Named moves come first, each a turn or a mirror and shown by rows before and after it. Which of them, in which order, take the first row of each pair that follows to the second? Write the first one first, as in the answered first pair.
move Kig:
[-11 -10   3   5 -17   5  11   0] -> [-16  -5   4   2 -13   3  10 -12]
[ -8   6   4 -13  -4 -15  12 -26] -> [ 12 -25   3  -2 -16  -4  16   8]
[-15  11 -27 -12  20   2  58 -28] -> [  6 -25 -25  -2   7  14  67   9]
[  5  -5  -4 -24  14   2  -9   2] -> [  6 -10  -6 -22  15   2 -13   3]
move Dag:
[-14  18 -20 -10  20   1   9 -11] -> [-11 -15 -13  -4  23  -7  17 -15]
[  6  30 -18   3   2   9 -20  34] -> [ -9  31 -28   0  22  -1 -12  10]
[25 -8  3 -3 -2 30 -3 41] -> [ 14  28 -13 -11   6  34  -7  32]
[  0  -2   0 -26 -14  20  38   2] -> [  0   2   1 -22 -16  21  37   3]
move vam:
[ -4   6   4 -45   8  11  -9   9] -> [-10  -5   4 -44   9   8   1  -2]
[-10  30   7 -30  -3  12  26 -12] -> [-10  39   8 -30  -5  16  20  -8]
[ -2  -8  11  -3   8 -14  14 -16] -> [ 12   1  18   2 -13  -2  13   8]
Then:
Each pair is 2 to 3 moves apart.
[-11   7  31 -15 -22  -1  40 -19] -> [ -7  33  16 -15 -27  19  36  -1]
Kig Dag Dag
[  7  10  -2  35 -34   4 -17   8] -> [-17  14 -23  26   0 -10  -8 -36]
Dag vam
[ 25  39   3  13 -27  28  -7  54] -> [-28  62 -17 -10  22  -6  -1 -34]
Kig Dag
[ 11 -18 -37  32  -6  20  18  33] -> [ -3  17 -52  23   5  25  12  21]
Dag Dag
[ -6 -13 -34  -8  20   6  18  -2] -> [ -3 -37  -8  -2  13  -8  20 -13]
Dag Kig Dag
[  8 -23 -24  30 -11  21  12  18] -> [-23   8 -29  13  14   1  12 -38]
Dag Kig Dag
[ -6  35  17 -27 -12  23  29 -22] -> [ 14 -25  14 -12 -15  32  43  12]
Dag Kig
[ 22 -20 -17  30  -4   9 -12  35] -> [ 13 -46 -11  25  11  -8  -2   8]
Kig Dag Kig
[-18  16  -6   0  21 -16   0 -41] -> [  2 -44   7  16  11 -15  14 -18]
Dag Kig
[ 14  16   5  11 -20   9 -27  30] -> [-17   0  -4   0  22 -21 -13 -35]
Kig Dag Dag
[-15  39 -14 -40   7  -4 -13  -5] -> [  7  17 -28 -29   1  18  -8  38]
Kig Dag
[ -1   0 -25  -2  15 -11 -27  -1] -> [ -3  -3 -11  -1  15 -21 -27 -13]
Dag Dag Kig
[-12  27  18   6 -15 -24  -9 -21] -> [ 16   8  13  17 -31   1 -10  27]
Dag Kig Dag
[ 12 -23   5 -12  -9  18   6  24] -> [ -7  27  -1 -27  -4  14  -7  -3]
Dag Kig
[-10 -11 -19 -29  18  -3 -11  -4] -> [-10 -21 -10 -29  15  -9  -9  -7]
Dag Kig
